Here is a table of points, one per row:
array([0.002, 1.030, -1.407, 0.157, -1.971, -1.467, -1.967, 0.020, 0.327, -0.688, 0.521, -2.131, -0.267, 1.318, -0.722, -1.398, 1.386, 3.133, 1.254, 1.103, 0.805, -0.150, -0.765, -1.587])
array([1.028, -0.713, -2.014, 0.093, -0.624, 2.508, -0.067, -1.614, -0.810, 0.496, 0.615, -0.268, 0.139, 1.699, 0.795, 0.251, -0.587, 0.419, -0.144, 1.226, 0.092, 1.366, 0.448, -0.279])
array([2.560, -0.016, -0.773, -0.704, 0.280, -0.273, 0.817, 0.775, 0.503, -0.355, -0.520, 1.127, -1.948, 0.540, 0.364, 1.392, 0.009, 0.444, -0.452, -1.375, -0.296, -0.736, 0.832, -2.009])
array([-1.026, -0.755, 1.478, -0.374, 0.649, -0.382, 0.068, -0.758, -1.035, -1.651, -0.231, -0.351, -1.603, -1.467, -0.717, 1.386, -0.801, -0.774, 0.211, 0.359, -0.144, 1.320, -0.461, -0.311])
array([1.477, -0.273, -1.045, -1.018, 0.857, -0.248, -0.580, -0.941, -1.439, 0.774, 0.483, 1.352, 1.183, -0.910, -0.588, 0.148, -0.831, -0.149, 0.234, -2.659, 0.039, -0.719, -1.127, 0.787])
array([0.124, 1.763, -0.322, 2.771, 0.838, 0.321, 0.704, 1.165, -0.069, -0.902, -0.389, -0.124, 0.394, 1.544, -0.380, 2.275, -0.391, -0.120, -0.040, 0.237, 1.028, 0.658, 0.537, 0.989])
array([0.023, 0.907, 0.850, 1.602, 1.993, -1.566, -0.159, 0.419, 0.891, -0.174, 1.189, 0.605, -0.655, 0.522, 0.303, -0.339, -0.212, 0.904, 0.461, -2.000, -0.238, -0.180, 1.286, -0.023])
array([-1.480, 0.493, 1.131, -0.411, 0.115, 0.706, 1.256, 0.601, 1.415, -0.278, -0.471, -1.571, -0.048, 0.015, 0.715, -1.283, -0.474, -0.600, -0.113, -0.785, -0.409, -0.873, -0.343, -0.444])
array([-1.838, 0.606, -1.495, -0.058, -0.535, -1.098, -1.550, 0.997, -0.683, 1.245, 0.653, 0.822, 0.836, 0.268, 1.235, 0.582, -0.054, 1.141, -0.330, 0.141, 0.300, -0.917, -2.396, -1.065])
array([-0.435, 0.879, 0.410, -0.445, 0.450, 1.638, 0.543, -1.629, 0.008, -1.407, 0.841, 0.003, 1.393, 0.274, 0.294, -2.336, 0.907, 0.005, -1.580, 0.151, -2.227, -0.685, 0.336, -0.773])
array([1.337, 0.337, -0.927, -0.648, -0.232, -1.146, 0.143, 0.337, -1.136, 0.479, -2.011, -0.637, 0.666, -0.837, -1.202, -0.728, 1.737, -1.076, 1.434, 0.875, 1.353, -0.652, 1.143, 1.076])
array([-0.868, 0.126, -0.461, -0.386, -0.080, -1.407, -0.903, 0.648, 0.092, 1.678, -0.545, -0.445, -0.271, -1.067, 0.134, -0.697, 2.478, -0.812, -0.533, 1.791, -0.663, 0.534, 1.492, 1.333])
array([-0.171, 0.525, -0.336, -0.936, 0.553, 2.178, 0.449, -0.958, 0.963, -1.165, -0.257, -2.155, -0.017, -0.203, 0.286, -1.659, -1.406, -0.073, -0.330, -0.550, -0.625, -0.203, 0.239, -0.678])
array([0.672, -1.720, -1.262, 1.360, 0.106, 2.228, 0.719, 1.736, 0.910, -0.693, 0.379, 0.355, 1.086, -1.213, -0.639, 0.342, 0.441, -0.580, 0.195, 1.216, -1.533, 0.643, -0.990, 0.048])
array([0.554, -1.366, 0.368, 1.023, -0.704, 1.884, -0.061, 0.035, 0.880, -1.431, 0.507, 0.980, 1.825, -0.386, -0.933, -0.508, 2.245, -0.442, -1.323, 0.501, -1.392, 0.213, -0.061, -1.320])
array([0.419, 1.088, 0.011, -0.696, -0.609, -1.507, -1.028, 1.272, -0.509, 0.816, -1.605, -0.327, 0.052, -0.565, -1.056, -1.458, 1.184, -0.959, 0.030, 1.512, 0.491, 0.184, 1.382, 1.497])
array([2.057, -1.036, -0.814, -1.343, 0.800, -0.984, -0.488, -1.421, -1.101, -0.038, -0.103, 0.431, 0.596, -0.823, -2.164, -0.749, -1.235, -0.471, 0.638, -1.121, 0.782, -1.042, -0.309, 1.579])
array([0.274, -2.593, -0.465, 0.195, -0.177, 0.670, -0.981, -1.594, -0.851, 0.939, 1.632, -0.216, -1.266, 0.986, 1.057, -0.566, -0.775, 0.906, 0.181, 0.339, -0.272, 1.068, 1.605, 0.962])
array([1.911, 0.003, -1.875, -1.096, -0.022, -0.771, 0.384, -0.335, -1.297, 0.021, -1.307, -0.634, 0.509, -1.010, -2.034, -0.927, 0.742, -0.669, 0.804, -1.080, 1.366, -0.412, 0.201, 1.561])
array([-1.737, -0.373, 2.211, -0.357, -0.071, -0.967, 0.315, -1.230, 0.169, -1.322, -0.175, 0.997, -0.573, -0.365, -0.474, 0.284, 0.317, -0.678, -0.546, -0.666, -0.704, 0.613, -0.773, -0.156])
array([-0.843, -1.546, 0.707, -0.412, 0.542, 0.591, 0.740, 1.337, 1.006, 0.612, 0.741, 0.224, 1.302, -0.608, -0.036, -1.048, -1.208, -0.642, 0.427, 0.457, -0.421, 0.197, -0.322, 0.761])
array([-1.167, 1.038, -0.437, -0.303, -1.421, -1.465, -2.244, 0.125, 0.191, 0.013, 0.981, -0.556, 0.855, 1.115, 0.328, -0.264, 0.817, 1.896, 1.192, 1.369, 0.503, -0.581, -1.712, -1.178])
array([-0.927, 0.173, 0.118, -0.752, -0.499, -0.014, -1.269, 0.633, -0.072, 2.295, 0.369, 0.588, -1.522, -1.101, 1.253, -0.230, 1.357, -0.342, -0.143, 1.045, -1.058, 1.276, 1.761, 1.075])
array([-2.073, 2.366, 0.307, 0.157, 0.673, -0.183, 0.458, -1.244, -1.008, -1.405, 0.108, 0.035, -0.622, 0.386, 0.087, 1.065, 0.759, -1.030, -1.259, 0.205, -0.021, 0.791, -0.083, 0.036])
array([-0.198, -1.064, 1.444, 1.264, -1.095, -0.858, 0.931, 0.600, 0.293, -1.549, -0.096, 0.157, -0.273, -0.956, -1.129, 0.394, -0.398, -0.322, 0.906, -0.152, 0.037, 0.607, -0.606, -0.804])
array([-0.753, -0.518, 0.522, -0.070, 0.652, 0.635, 1.224, 1.255, 0.740, -0.498, -0.017, -1.763, -0.673, -1.504, -0.344, -0.110, -1.699, 0.317, 1.197, -0.257, -0.121, 0.638, -0.456, -0.753])
array([0.672, 0.179, -1.104, -1.300, 1.162, 0.219, -0.933, 0.431, -0.730, 0.952, 1.272, 1.498, 0.983, -0.654, 0.851, 1.151, -0.352, -0.312, -0.441, -1.120, 0.076, -1.258, -2.473, 0.562])
array([-0.845, 0.589, -1.466, -1.162, 0.356, -0.374, -1.307, 1.051, -0.324, 1.253, 1.015, 1.370, 0.996, -0.109, 1.264, 1.489, -0.818, 0.362, -0.333, -0.442, -0.217, -1.459, -2.426, -0.021])
array([-0.342, -0.409, 0.114, 0.410, -2.486, 0.148, 1.279, -0.744, 1.247, 1.596, -1.054, 0.783, 0.979, 0.676, 0.929, -0.278, -1.444, -0.731, 0.286, 0.738, 1.525, -0.712, 0.235, 0.110])
array([-1.338, 2.132, -0.119, 0.979, 1.749, 1.297, 0.234, 0.191, -1.189, -1.188, -0.119, -1.199, -0.646, 1.090, 0.175, 1.617, -0.201, -0.349, -0.191, -0.645, 0.722, 0.935, -0.080, 1.173])
array([0.861, -1.073, -0.023, 0.988, -2.100, 1.816, 0.399, -1.490, -0.706, 1.254, -0.805, -0.290, 0.313, 1.583, 0.454, 0.139, -1.038, 0.274, 0.049, 0.643, 0.657, 0.028, -0.142, -0.290])
array([0.036, 0.151, 1.398, -0.400, -0.548, 1.092, 1.473, 0.260, 1.003, -0.515, -0.734, -1.769, 0.773, 0.315, -0.332, -0.951, -1.024, -0.143, 0.061, 0.424, 0.297, -0.629, 0.266, -1.191])
array([0.009, 0.755, 1.898, 2.606, 0.838, -1.623, 0.223, 0.952, 0.795, -0.289, 0.658, 0.993, 0.020, 1.729, -0.427, 0.443, 0.263, 0.403, 0.224, -0.995, 0.808, -0.062, 1.276, 0.605])
array([-1.096, -0.865, 1.746, 0.477, -1.218, -0.226, 0.919, 0.265, 1.387, 1.836, -0.522, 0.053, 1.450, -0.114, 0.839, -0.929, -0.615, -0.607, -0.102, -0.795, 0.454, -0.713, -0.453, 1.030])
array([0.107, -1.280, 0.629, 0.332, 0.299, -0.193, -1.559, -0.700, -0.175, 2.100, 1.098, 0.240, -1.520, -0.483, 1.608, -0.598, -0.570, 0.231, -0.096, 1.100, -1.018, 1.379, 1.597, 0.867])
array([2.622, 0.400, 0.176, -1.488, 0.343, 0.140, 1.033, -1.021, 0.364, -0.407, -1.841, 1.076, -2.093, 0.904, 0.813, 1.216, 1.548, 0.468, -2.039, 0.099, 0.734, -1.841, 0.520, -2.105])
array([-0.856, 0.347, 0.683, 0.263, -0.720, -0.928, 0.729, -0.639, -0.974, -1.990, -0.846, 0.332, -0.984, -0.873, -0.942, 2.053, 0.091, -0.429, -0.291, 0.996, -0.248, 1.520, -0.264, -0.229])
array([1.249, -0.288, 0.146, -0.319, 1.858, -0.390, 0.057, 1.213, 0.925, -0.413, 0.587, 0.416, -1.373, 0.282, 0.333, 0.828, -0.147, 1.405, 0.501, -1.888, -0.462, -0.145, 1.086, -0.833])
Along one direction, these points spread out more than along any other. How many in every 100 of the points above lie lower along it than each point below? Answers are rounded to whole numbers. More than half of the points above lie lower than the first one.
array([-0.198, -1.064, 1.444, 1.264, -1.095, -0.858, 0.931, 0.600, 0.293, -1.549, -0.096, 0.157, -0.273, -0.956, -1.129, 0.394, -0.398, -0.322, 0.906, -0.152, 0.037, 0.607, -0.606, -0.804]) --> 8
array([-1.026, -0.755, 1.478, -0.374, 0.649, -0.382, 0.068, -0.758, -1.035, -1.651, -0.231, -0.351, -1.603, -1.467, -0.717, 1.386, -0.801, -0.774, 0.211, 0.359, -0.144, 1.320, -0.461, -0.311]) --> 0
array([0.419, 1.088, 0.011, -0.696, -0.609, -1.507, -1.028, 1.272, -0.509, 0.816, -1.605, -0.327, 0.052, -0.565, -1.056, -1.458, 1.184, -0.959, 0.030, 1.512, 0.491, 0.184, 1.382, 1.497]) --> 76
array([-0.342, -0.409, 0.114, 0.410, -2.486, 0.148, 1.279, -0.744, 1.247, 1.596, -1.054, 0.783, 0.979, 0.676, 0.929, -0.278, -1.444, -0.731, 0.286, 0.738, 1.525, -0.712, 0.235, 0.110]) --> 58
array([-1.167, 1.038, -0.437, -0.303, -1.421, -1.465, -2.244, 0.125, 0.191, 0.013, 0.981, -0.556, 0.855, 1.115, 0.328, -0.264, 0.817, 1.896, 1.192, 1.369, 0.503, -0.581, -1.712, -1.178]) --> 79
array([0.036, 0.151, 1.398, -0.400, -0.548, 1.092, 1.473, 0.260, 1.003, -0.515, -0.734, -1.769, 0.773, 0.315, -0.332, -0.951, -1.024, -0.143, 0.061, 0.424, 0.297, -0.629, 0.266, -1.191]) --> 18
array([0.124, 1.763, -0.322, 2.771, 0.838, 0.321, 0.704, 1.165, -0.069, -0.902, -0.389, -0.124, 0.394, 1.544, -0.380, 2.275, -0.391, -0.120, -0.040, 0.237, 1.028, 0.658, 0.537, 0.989]) --> 24
array([-2.073, 2.366, 0.307, 0.157, 0.673, -0.183, 0.458, -1.244, -1.008, -1.405, 0.108, 0.035, -0.622, 0.386, 0.087, 1.065, 0.759, -1.030, -1.259, 0.205, -0.021, 0.791, -0.083, 0.036]) --> 21
array([1.477, -0.273, -1.045, -1.018, 0.857, -0.248, -0.580, -0.941, -1.439, 0.774, 0.483, 1.352, 1.183, -0.910, -0.588, 0.148, -0.831, -0.149, 0.234, -2.659, 0.039, -0.719, -1.127, 0.787]) --> 87
array([1.028, -0.713, -2.014, 0.093, -0.624, 2.508, -0.067, -1.614, -0.810, 0.496, 0.615, -0.268, 0.139, 1.699, 0.795, 0.251, -0.587, 0.419, -0.144, 1.226, 0.092, 1.366, 0.448, -0.279]) --> 61
array([0.672, 0.179, -1.104, -1.300, 1.162, 0.219, -0.933, 0.431, -0.730, 0.952, 1.272, 1.498, 0.983, -0.654, 0.851, 1.151, -0.352, -0.312, -0.441, -1.120, 0.076, -1.258, -2.473, 0.562]) --> 89
array([-0.845, 0.589, -1.466, -1.162, 0.356, -0.374, -1.307, 1.051, -0.324, 1.253, 1.015, 1.370, 0.996, -0.109, 1.264, 1.489, -0.818, 0.362, -0.333, -0.442, -0.217, -1.459, -2.426, -0.021]) --> 97
